Each path below is one point turned by a fixed rotation once a step. After each direction that follows a path, write how fast that rotation turns it, in deg/step (0 if it stays still).
Each turn is a multiple of 5 degrees from 10 to 175, or 0.
Each row of a path follows its step; steps can be skipped.
Rotation 1:
step 3: -0.22 1.04 -2.51 -0.37 -3.85 -1.07 -1.95 -2.22 4.27 4.43 -1.38 -1.70 -1.88 -0.05 1.74 2.04 0.72 1.10 4.90 0.85 2.80 1.87 1.58 2.31 -0.12 0.73 -2.30 -1.81 2.58 6.43 0.95 0.81 -0.91 1.47 -1.04 1.12 0.32 1.83 1.42 0.58 -3.80
step 8: -5.90 0.52 0.81 -1.93 -1.25 0.33 -4.67 -0.19 -2.82 1.74 1.17 2.01 1.38 3.95 -0.37 2.75 2.92 -0.72 3.36 0.10 2.94 -0.80 0.64 -0.20 -0.61 -2.72 -0.56 0.19 -0.63 2.20 3.17 1.41 -5.59 1.81 -3.00 -2.13 -0.78 3.04 1.15 0.22 0.40
step 9: 1.88 2.76 -2.94 -1.89 -1.94 3.05 0.99 0.67 -0.19 4.50 0.66 -0.50 0.51 -1.51 -0.39 -0.40 0.75 -1.10 4.99 -0.70 3.69 0.47 2.46 2.92 -2.49 -3.67 -4.17 -1.17 -0.55 1.63 0.98 -1.77 -0.52 3.98 -1.54 3.15 3.01 -0.11 -3.09 -1.02 1.78
step 13: 0.27 0.34 -2.19 -4.80 -3.17 -0.97 0.05 -0.84 -2.68 -0.40 0.74 -0.50 0.97 1.15 -0.94 5.80 -1.99 -1.53 4.14 3.60 -3.73 3.41 -4.99 -0.46 -1.78 -2.00 -0.98 -3.32 0.11 0.59 0.56 -2.49 -2.70 2.87 -1.15 0.39 0.52 0.16 0.41 1.61 -2.17
step 16: -4.23 2.04 -3.65 -4.10 -0.08 -0.90 0.24 -1.45 -0.01 0.30 -2.52 0.17 0.95 -2.12 -3.05 0.78 -3.36 -1.70 2.34 3.47 -2.06 0.65 1.26 1.05 -2.89 0.51 -2.14 0.19 0.81 4.22 1.26 -3.01 -1.11 -2.36 -1.43 4.51 5.97 -0.42 0.59 0.89 -0.16
step 19: -3.52 -0.88 -2.43 -2.42 -1.74 0.44 2.15 1.11 1.83 4.05 -3.48 -1.48 1.39 2.08 1.97 1.69 0.19 1.78 3.15 3.64 1.20 -2.64 -1.94 0.99 0.29 -1.60 -0.12 -4.15 2.45 2.08 0.70 -1.67 -3.11 1.07 -2.33 3.23 0.79 0.31 3.98 4.37 -2.47
step 20: 0.65 -0.02 -3.16 0.68 -1.87 -0.82 2.84 1.02 -0.18 4.48 4.18 -0.50 -1.56 1.42 -1.09 1.88 1.47 0.05 5.15 2.07 -3.46 1.68 1.39 -0.96 -1.18 0.40 -3.03 1.44 -1.18 6.42 0.39 2.09 -1.68 0.12 -4.14 -2.18 -0.30 1.84 -0.48 2.40 1.37
step 22: -2.34 1.71 -1.84 -1.62 0.67 0.92 -1.14 1.08 0.04 0.42 -3.60 -0.53 2.67 -1.63 3.09 2.48 1.90 1.39 4.60 1.17 1.07 -1.73 1.17 3.85 -0.49 2.42 -2.47 -0.71 -1.24 4.52 2.79 0.37 -1.01 -0.09 -0.61 2.38 2.45 0.57 6.12 -4.11 2.25
step 25: 0.45 1.46 1.91 0.46 -0.94 1.91 -1.19 4.28 -3.62 3.47 -0.39 -0.60 2.47 0.73 3.14 2.72 0.50 2.00 6.05 -0.37 2.33 -2.35 -1.93 0.70 -1.88 -1.00 -2.01 -2.05 2.66 2.87 1.83 -2.85 -2.02 3.52 -3.69 -2.00 2.62 -0.90 -0.76 -0.47 0.69
0.87 -0.79 0.40 0.13 1.15 -1.05 0.71 0.87 0.74 -0.28 -0.71 -1.49 -0.31 1.21 0.97 0.30 -0.50 -0.65 -0.10 0.40 0.97 -0.62 0.11 -1.04 -0.32 0.14 -0.87 0.63 0.66 0.11 0.12 -1.75 -0.59 -0.48 1.30 -1.03 1.23 -0.27 -0.65 -0.37 -1.32 -> 55
0.39 0.66 -0.08 -1.44 1.11 -0.57 0.72 -0.20 -0.29 -1.08 0.12 2.25 -0.27 0.77 -0.93 -0.71 -1.26 -0.92 0.47 -0.70 -0.63 0.20 -1.34 0.44 -0.04 -0.43 0.83 0.05 -0.13 -0.05 -0.69 -0.94 -0.78 0.39 0.41 1.32 -0.27 0.27 -1.26 -0.37 -1.01 -> 20
-0.75 0.11 -0.44 0.28 -0.25 -0.16 0.41 0.52 0.40 0.66 -1.23 -0.14 0.73 -0.74 -1.62 -1.29 0.17 0.53 -1.15 -0.73 0.79 -0.08 0.06 -0.83 -0.20 -0.18 0.36 -1.23 0.65 0.23 -0.87 -0.49 0.59 0.36 -0.40 0.43 1.67 -1.41 -1.92 1.08 0.67 -> 155
-1.02 0.68 -1.32 -0.51 0.13 -0.36 0.38 0.92 -0.85 -1.80 -0.85 -0.89 0.83 -0.73 -0.02 -0.17 0.12 1.03 -1.01 -0.69 -1.04 0.94 0.34 -0.91 0.22 1.08 0.01 -0.82 -0.82 -0.76 0.10 -0.15 -0.50 -0.76 0.81 0.11 -0.09 0.09 0.85 -2.03 -0.33 -> 65
2.28 0.82 0.34 -0.49 -0.64 -0.19 0.59 0.92 -0.72 1.40 1.00 -0.26 -0.84 0.56 -0.24 -0.69 0.63 1.48 -1.12 -1.29 0.44 0.28 1.05 0.16 0.28 0.13 -0.67 0.53 -0.99 1.13 -1.32 -0.52 0.14 0.13 -0.25 0.59 -0.15 0.78 0.23 -0.53 -0.36 -> 130
Rotation 2:
step 0: 1.02 0.27 -3.47 -2.40 0.17 3.43 -1.99 2.33 3.34 -0.21 -0.82 1.61 -3.83 -1.72 -3.62 -2.24 -0.05 0.70 -0.38 4.04 -2.16 -0.95 -1.72 2.98 2.78 -0.51 0.94 1.79 3.26 -0.90 1.88 2.14 3.44 0.86 2.02 -0.41 0.37 0.60 0.45 7.11 -2.21
step 3: -0.79 -0.49 -0.29 0.60 -3.64 0.75 2.67 1.60 1.90 -1.39 -4.80 -1.80 0.54 -0.85 -1.93 3.13 -0.21 -1.56 1.33 1.34 -0.64 0.82 -4.19 -2.03 0.64 3.05 1.15 -0.09 0.48 -3.47 3.70 -3.21 3.15 4.32 1.35 -5.16 1.31 -1.26 -3.10 0.61 -2.69
step 6: -6.18 1.04 -0.91 -1.33 0.04 -0.70 1.97 0.46 0.59 1.59 -1.00 -0.87 -0.01 -0.35 -1.32 2.62 -1.78 0.15 -2.40 -5.35 0.54 -3.79 -1.47 -1.68 -4.50 -1.87 2.42 1.09 4.80 -1.28 2.25 -1.28 -0.44 -0.40 -0.99 -0.13 -0.91 1.40 -6.20 -0.99 1.26
step 8: -1.11 1.81 -2.32 1.35 1.33 2.72 2.69 -1.02 1.01 -1.16 -2.04 1.19 0.82 -0.44 -1.84 2.19 0.63 1.23 -0.52 3.12 -3.37 1.75 -3.44 -1.02 1.40 5.79 -0.60 3.08 -0.42 -1.15 -1.38 0.45 1.93 -0.02 4.59 -0.33 -3.61 -2.83 1.47 2.46 -6.02
step 9: 0.30 -1.88 -1.14 -3.38 0.51 -1.49 1.29 -2.53 0.36 1.19 4.11 0.01 0.35 2.50 1.74 5.67 0.60 3.44 2.49 1.70 3.42 -4.04 1.46 -1.74 -3.67 -2.36 -2.39 1.11 4.59 0.09 -2.10 -3.55 -0.07 1.03 0.42 0.15 2.37 0.61 1.72 1.86 2.97
step 10: 0.37 5.88 0.40 2.25 -0.23 0.96 -1.22 1.03 -2.68 -0.79 -2.95 1.58 0.04 1.46 3.12 -2.87 -1.87 -1.56 2.20 -1.59 1.00 1.05 0.96 3.77 0.91 1.14 -1.78 -2.06 1.17 -1.01 4.94 0.44 -0.09 0.04 0.48 -3.10 -1.57 -2.03 2.56 -2.95 6.52
step 23: 0.61 -0.91 -1.23 -2.42 0.60 -1.29 -1.70 2.02 -3.71 -0.98 -3.98 -1.34 2.47 -2.12 1.29 -1.92 0.78 -0.74 -2.36 2.60 1.95 -0.50 3.12 -0.10 -1.61 1.55 -0.57 0.31 2.47 3.03 -4.33 6.07 0.05 1.60 1.45 -2.49 1.55 -0.35 -4.30 3.79 3.05
step 25: -1.44 1.25 -0.25 -3.60 -0.46 3.46 -6.51 -4.19 1.49 -0.40 3.12 -1.54 -0.26 4.60 -0.50 3.32 -0.44 -1.59 -1.60 1.99 -2.69 0.52 -0.10 -1.50 -2.05 3.65 1.75 2.21 -1.91 -1.71 1.94 -3.02 -1.97 1.15 -2.97 -0.41 3.44 1.04 0.55 0.09 1.23
step 28: 0.75 1.31 -2.63 -1.43 -0.76 0.88 -5.37 1.38 1.54 1.23 -0.22 -2.31 3.92 1.49 -0.70 0.43 -0.14 -2.12 0.27 -1.70 2.35 -5.07 -0.39 3.15 -0.86 5.58 3.74 -2.91 0.40 3.43 -2.03 1.98 1.81 -1.47 1.61 -0.94 2.92 -1.07 -1.97 2.27 1.59
-1.47 1.04 0.43 -0.49 -0.52 -0.27 0.05 -0.80 0.54 -1.15 -0.31 -1.00 -0.12 -1.08 -0.37 -0.51 -0.39 0.55 1.44 -1.52 0.17 -0.33 0.72 -0.01 -1.45 -0.29 1.51 0.10 -1.83 -0.28 0.21 1.07 -0.42 -0.53 -0.28 -0.83 -0.13 0.11 0.85 0.84 0.60 -> 80
0.63 1.41 0.35 1.41 -0.42 -0.01 0.81 1.13 0.27 0.95 1.28 -0.06 -0.41 0.04 0.62 -0.60 0.28 0.08 0.19 0.05 0.82 -0.98 0.36 0.50 -0.55 -0.68 -1.21 1.56 -1.31 -0.68 0.73 0.28 0.02 0.38 -1.38 0.61 0.68 -1.81 -0.39 -0.66 0.21 -> 125
0.14 0.28 0.40 1.39 1.28 -0.61 -0.28 1.85 1.00 0.47 -0.63 -1.09 -0.55 -0.87 -0.60 1.28 -0.52 -1.22 0.76 -0.07 0.92 0.33 0.05 -0.06 -0.43 0.68 -0.01 -0.15 -0.24 0.29 -0.50 0.60 -0.14 -0.27 -0.32 1.38 -0.40 2.30 -0.66 -0.47 -0.08 -> 45
1.41 -0.90 -0.26 0.36 0.88 -0.19 0.16 -0.57 0.51 -0.15 0.99 1.06 -0.90 -1.11 -0.44 -0.90 -1.32 0.39 -0.58 -0.15 1.45 0.86 0.44 0.65 -0.63 -1.05 0.25 -0.88 0.21 -1.12 0.22 -1.24 -1.05 0.21 -0.09 0.44 0.79 0.60 1.90 0.21 -0.11 -> 145
0.62 -0.28 0.38 -1.38 -0.78 -0.55 0.71 0.19 -0.54 0.19 -0.25 0.51 -1.50 -0.52 -0.50 1.65 -0.45 -1.10 0.56 0.63 -0.95 -0.41 1.18 0.53 -0.09 0.19 0.01 1.10 -1.10 0.40 -0.53 -0.44 -0.44 1.16 0.45 -0.72 -0.40 -0.25 1.02 -0.74 -2.09 -> 80
-0.46 0.10 -0.38 0.82 -1.05 -0.28 0.64 0.79 -1.21 0.91 0.60 0.05 0.69 -1.31 -0.11 -0.73 -0.65 1.22 -0.76 0.57 0.43 -0.25 0.35 -0.10 1.58 0.89 0.65 -0.24 -1.45 -0.43 -0.15 0.30 0.54 0.84 1.46 -0.80 1.28 1.45 -0.76 0.48 -0.37 -> 90
0.04 -0.48 -0.69 0.96 -0.61 0.88 -0.85 -1.24 -0.81 -0.23 -0.02 -0.11 0.51 0.05 -1.33 1.50 0.09 0.46 0.90 -0.68 -0.76 -1.03 -0.79 -0.15 -1.10 -1.09 -0.11 -0.32 0.26 -0.51 0.26 0.64 -0.53 1.39 0.51 1.35 1.94 0.22 -0.65 -0.77 -0.54 -> 135
Rotation 3:
step 2: -4.66 0.53 -2.34 1.26 1.37 0.08 -4.75 0.99 -4.17 0.45 1.14 1.06 -2.28 -1.44 0.02 -4.34 -0.81 2.59 3.65 -4.73 -1.23 -1.96 3.73 -1.28 2.03 -1.89 2.64 1.25 0.08 -1.82 -1.29 -0.35 0.15 0.19 3.87 -1.17 -6.65 0.69 4.10 2.10 0.06
step 6: 0.92 1.14 -2.60 -2.34 -1.69 -2.41 -3.84 -1.89 -4.03 1.09 0.33 -1.16 -1.46 0.44 -4.36 -0.28 0.16 -0.27 4.01 -1.50 0.44 -2.18 0.96 0.01 3.03 0.16 5.61 -4.03 0.24 0.10 3.04 -0.19 2.80 -1.42 6.63 -2.24 -2.19 -0.25 4.63 2.68 0.12
step 9: 0.88 -1.96 -2.79 1.87 2.64 -2.50 -0.43 2.27 -2.72 -0.58 -0.56 1.87 -2.64 1.85 -5.44 -2.16 -5.18 2.16 4.51 -1.42 0.36 -2.62 1.97 0.99 2.94 1.42 2.58 -2.72 -2.77 2.59 -3.22 -0.46 -0.87 0.48 0.95 -2.00 0.55 2.12 6.40 2.14 1.19
step 11: -0.88 0.47 0.42 -0.68 1.85 -3.89 -0.37 -1.36 -1.80 2.26 -1.89 -2.18 -2.16 -0.60 -5.94 -0.92 -0.39 -2.23 5.18 -1.77 -0.49 2.09 0.19 1.22 1.48 0.71 4.64 -5.76 -2.40 0.84 -0.35 -2.48 -0.70 -0.63 3.19 -2.36 -0.51 4.63 6.28 0.93 -0.61
step 18: 1.72 1.09 -0.70 1.97 1.29 -6.17 4.71 -2.76 -1.07 -0.16 0.65 -1.29 2.59 1.58 -4.12 0.85 -0.76 -0.62 3.91 1.84 2.49 3.05 1.30 2.53 2.29 -0.92 0.15 -3.55 -3.98 -2.96 -2.92 2.87 -0.29 -2.47 0.08 -0.33 -1.61 -1.26 2.58 3.31 -5.28
step 19: -1.49 0.09 -0.63 4.64 1.65 -2.21 0.33 -0.91 -3.27 0.09 0.14 0.38 2.53 2.71 -3.18 1.65 -1.35 -5.61 2.89 3.36 -0.65 -4.15 0.53 1.91 -3.15 0.56 -0.03 -1.42 -3.46 -0.23 -1.21 -3.68 -0.81 -2.30 4.46 -5.27 -3.00 1.07 1.18 0.26 -3.75
step 22: 1.66 -1.65 3.53 4.59 0.76 -0.45 1.17 -0.20 -1.39 -4.61 -0.19 3.89 4.38 2.78 -6.27 0.90 -2.07 -1.30 3.04 2.30 -2.42 1.82 0.82 2.38 0.16 -2.91 -1.98 0.76 -1.19 -2.28 -2.80 2.30 -1.16 -3.59 0.70 -3.68 0.60 -0.37 2.64 0.78 -3.22
step 26: -1.51 1.61 -1.02 3.58 -2.11 -1.65 3.91 -1.42 3.08 -2.59 1.24 5.75 0.70 2.26 -2.51 -0.70 1.37 -0.29 3.39 2.12 -2.58 -0.97 3.81 4.62 0.37 -0.89 -0.03 0.42 -2.80 -2.15 -0.91 -0.92 -1.61 -3.29 -3.02 -4.77 -4.80 -0.05 1.08 -2.29 -2.31
step 27: 2.38 -3.42 1.28 2.49 -0.41 -1.00 -1.98 0.86 -2.44 -3.96 1.06 1.63 5.72 3.01 -1.57 -0.04 -0.23 1.01 2.58 2.38 -2.56 -1.11 3.33 0.28 2.34 -4.10 -0.37 1.25 0.91 -5.74 -1.77 0.62 0.36 -3.52 2.70 -4.43 -4.49 -1.07 0.58 2.89 -0.76
0.44 1.16 1.73 0.92 0.20 -1.15 0.65 0.82 0.11 1.05 -1.35 1.27 1.22 -0.20 1.27 0.13 -1.31 -1.52 -0.53 1.25 0.47 0.42 0.58 0.05 -0.20 -0.35 0.47 -0.72 -0.64 0.78 -0.40 -0.36 0.27 -0.89 0.17 0.56 0.35 -0.02 0.33 0.81 -0.21 -> 10
0.15 -0.50 0.80 -1.93 -0.19 -0.03 0.56 -0.44 1.70 -0.34 1.13 0.27 -0.01 -1.91 -0.41 0.15 0.46 -0.11 0.69 0.73 0.38 -0.89 -0.72 -0.47 -0.71 -0.33 -0.10 -0.43 -1.09 0.04 0.19 -1.88 0.35 -0.18 -0.67 -0.48 -0.49 -0.94 0.99 1.31 0.11 -> 140
1.21 0.36 -0.13 0.10 0.13 0.35 -0.52 -0.59 -0.05 0.48 -0.20 1.66 0.03 0.43 -1.11 -0.56 1.45 -0.98 -1.63 0.45 -0.36 1.22 -0.56 -0.27 0.40 -0.10 -0.24 0.92 0.31 0.36 0.65 -0.33 1.31 0.98 0.60 -1.56 0.61 -1.55 0.81 -0.58 -0.58 -> 155
-0.33 -0.04 1.49 -0.28 -1.90 0.56 -0.09 -0.13 -0.34 -1.52 -0.29 0.12 0.16 -0.47 -0.78 0.54 -0.90 -0.91 -0.09 0.00 -0.47 -0.95 -0.49 0.91 -0.66 -1.12 0.10 -0.91 0.08 -0.49 2.14 1.75 0.87 -0.01 0.31 0.09 0.63 -0.22 -0.17 -0.93 0.08 -> 155
0.04 -2.00 0.43 -0.17 0.10 -0.06 0.25 1.55 0.04 -0.21 -0.39 0.66 0.09 -0.10 0.62 -1.43 0.00 1.45 -0.44 1.22 -0.63 -0.29 -0.20 -0.30 -0.39 -0.47 -0.37 0.26 0.04 0.16 -0.93 0.85 1.35 -0.27 -0.58 -0.94 -0.15 1.59 1.46 -1.14 0.99 -> 60
0.36 0.09 0.55 -1.34 -0.57 0.33 -1.37 -1.19 -0.20 -0.06 -0.93 1.28 0.42 -1.31 1.26 -0.18 -0.01 1.43 -0.28 -0.49 -1.11 -0.44 1.90 -0.35 0.73 0.11 0.73 0.31 -0.60 0.79 -0.24 0.53 -0.85 -0.27 0.01 -0.98 -0.37 -0.66 -1.41 -0.30 0.01 -> 10
-1.07 -0.61 -0.75 -0.03 0.09 0.04 -0.72 -0.50 -1.46 -0.27 0.36 1.29 -1.95 -1.08 0.06 0.65 -0.51 -0.61 -0.31 -0.10 1.27 0.82 0.52 -0.76 1.32 0.24 0.48 -0.46 -0.23 0.36 0.49 -0.35 1.24 -0.29 0.03 0.84 0.47 0.47 0.42 0.48 2.11 -> 10
Rotation 4:
step 13: 2.75 4.63 -5.18 -1.34 4.70 2.10 5.60 -0.11 0.26 0.93 -5.45 -2.68 -1.84 -0.82 0.63 -1.43 -1.71 -1.14 -0.69 2.31 1.08 -3.44 -0.95 -5.26 0.39 0.43 0.12 1.56 1.94 -0.63 -1.08 0.85 -0.99 2.74 0.77 -4.37 1.24 -2.45 2.39 1.71 0.24
step 16: 1.66 2.84 -0.69 -1.17 -0.89 6.73 1.39 1.11 0.73 0.86 -0.71 0.61 -3.23 -0.17 1.15 -2.52 -0.97 -1.66 -0.28 0.53 -1.64 4.09 -1.41 -2.65 1.10 1.22 -0.72 2.23 2.40 2.34 2.58 3.43 -6.31 4.83 0.41 -2.61 0.27 -5.40 1.82 2.40 -2.41
step 18: -1.73 1.77 -4.06 5.62 6.09 1.86 3.94 1.27 -2.44 2.11 0.00 4.34 -3.06 0.64 -0.68 0.96 1.99 -3.22 -4.40 2.02 2.38 -0.09 -1.04 -0.39 -0.75 -0.29 -0.74 0.60 -5.84 -1.64 0.88 -1.00 -3.35 -0.83 -0.36 -0.62 -0.90 2.54 0.40 -0.33 -3.09
step 19: 1.59 -1.55 -3.69 3.03 2.82 2.17 -0.52 -1.36 2.02 0.98 -0.47 -0.02 -1.37 1.36 4.70 -1.60 -1.78 1.91 1.32 0.07 -4.35 5.16 -0.54 0.97 -5.03 3.63 1.10 -0.07 1.35 1.02 0.15 6.65 -0.59 2.01 -0.43 -3.70 0.44 -0.15 3.42 2.84 -3.22
step 20: -1.00 -3.38 -1.86 -3.25 3.18 4.63 7.31 1.16 2.08 -0.53 -4.54 1.15 -0.56 -0.36 -0.41 0.47 3.21 2.19 4.63 -0.42 0.23 -5.27 -3.86 -2.10 2.39 0.54 -0.40 -2.08 0.91 2.27 1.08 2.47 0.44 -1.41 -1.72 -2.70 -1.96 -0.50 0.97 0.05 -0.52
step 22: -2.34 -0.61 -2.01 0.28 2.87 1.15 0.26 -3.11 3.82 2.98 3.47 5.96 -1.72 2.27 4.76 -0.75 -1.25 0.20 -1.24 -0.82 -3.50 -2.32 0.72 2.27 -4.01 -2.60 1.11 -1.11 0.29 1.22 0.06 0.85 -0.05 2.48 -2.89 -3.48 1.86 -4.14 4.56 -1.98 -1.91
step 24: 3.53 -0.28 -6.64 -0.97 1.64 -0.89 1.53 -2.04 0.72 1.39 -2.26 -1.04 -3.63 -1.19 2.83 -1.03 -0.47 -2.68 -1.96 1.18 1.49 -1.06 5.04 0.43 4.25 0.88 2.25 -2.66 -3.31 3.14 -1.83 7.16 -1.93 -2.03 1.63 -1.30 -0.63 -0.46 -0.74 0.78 0.77
step 27: -0.31 -3.23 -0.77 -3.06 -0.83 4.69 2.35 -2.61 3.27 0.99 0.23 4.94 -0.89 -0.46 0.87 -1.24 1.30 -3.27 1.31 -0.49 0.13 2.58 1.66 -0.48 5.27 -0.83 0.56 -2.21 -0.23 2.00 1.31 5.49 -4.35 -4.99 -3.99 -2.53 -2.66 -1.98 0.44 -0.07 -0.14
step 28: -0.47 2.88 1.43 -0.24 5.95 2.30 0.07 1.17 -0.10 -0.65 -0.63 2.64 -4.21 -4.61 -0.55 2.87 5.74 -5.19 -1.29 -2.06 -4.58 -1.92 -1.39 2.57 -1.01 0.81 2.87 0.11 -3.68 3.53 1.15 1.87 -0.97 3.44 2.44 1.01 -0.70 0.24 1.77 -1.00 -0.50
1.58 0.47 0.27 -1.40 0.05 0.43 -0.31 -0.88 -0.81 -0.74 0.22 -0.42 1.45 0.13 1.64 0.67 0.23 0.51 -1.02 1.29 0.17 1.37 0.86 -0.42 -0.16 -0.28 0.28 -1.47 -0.47 0.08 -0.54 -0.29 -0.41 -0.01 -0.83 -0.30 -1.11 -0.94 0.79 0.29 -1.21 -> 135
-0.05 -0.67 -0.18 -1.31 0.57 0.58 -1.11 0.35 0.85 0.91 -0.43 -1.06 -0.60 -0.25 0.71 -1.23 -0.77 -0.01 0.36 0.74 -0.17 1.03 -1.00 -0.62 -1.22 -0.21 -2.13 0.68 0.09 0.66 1.32 0.51 0.34 -1.02 -1.02 0.48 -0.98 -0.37 -0.60 -0.38 0.46 -> 100
0.11 1.70 -0.14 -0.12 0.19 0.36 0.88 0.03 -1.03 -1.15 -0.61 0.76 -0.62 -0.41 0.86 0.41 -0.61 -0.28 0.24 -0.94 -1.39 -0.20 0.28 -1.23 -0.37 0.74 -0.62 1.10 -0.26 0.19 0.46 -1.48 0.06 -0.93 1.10 0.96 -0.35 -0.40 -1.54 0.76 -1.36 -> 145
1.02 1.43 0.18 -0.22 -0.46 -0.81 0.65 0.51 0.07 -0.09 -0.93 -0.05 -1.03 2.03 -0.83 0.23 0.52 0.70 1.24 -0.41 -0.55 0.74 -0.35 0.18 -0.01 -1.40 -0.49 -0.79 -0.27 0.97 -0.73 -0.37 -0.47 -0.92 -0.87 -0.77 0.21 -0.12 0.03 1.50 1.50 -> 110
-1.98 0.45 0.17 0.35 0.06 0.70 0.54 -0.31 -0.33 0.06 1.14 -1.57 -0.43 -0.36 -0.82 0.51 -0.76 1.92 -0.45 0.24 0.21 0.99 0.51 -0.69 0.44 -0.30 0.03 -0.19 -1.17 1.73 -0.21 0.55 -0.56 -0.80 0.47 0.75 1.59 -0.52 0.26 -0.46 -0.35 -> 45
0.91 1.41 0.51 -0.46 0.58 -0.18 -0.28 0.31 -0.45 1.14 -0.63 -0.14 -0.24 -1.06 -0.60 -0.40 0.26 0.30 -1.40 -0.91 0.88 -0.84 0.22 -0.06 -0.54 1.31 -0.60 -1.59 0.47 1.13 -0.19 -0.79 0.14 0.25 -0.55 -1.36 0.91 0.28 -1.33 -1.61 0.13 -> 95
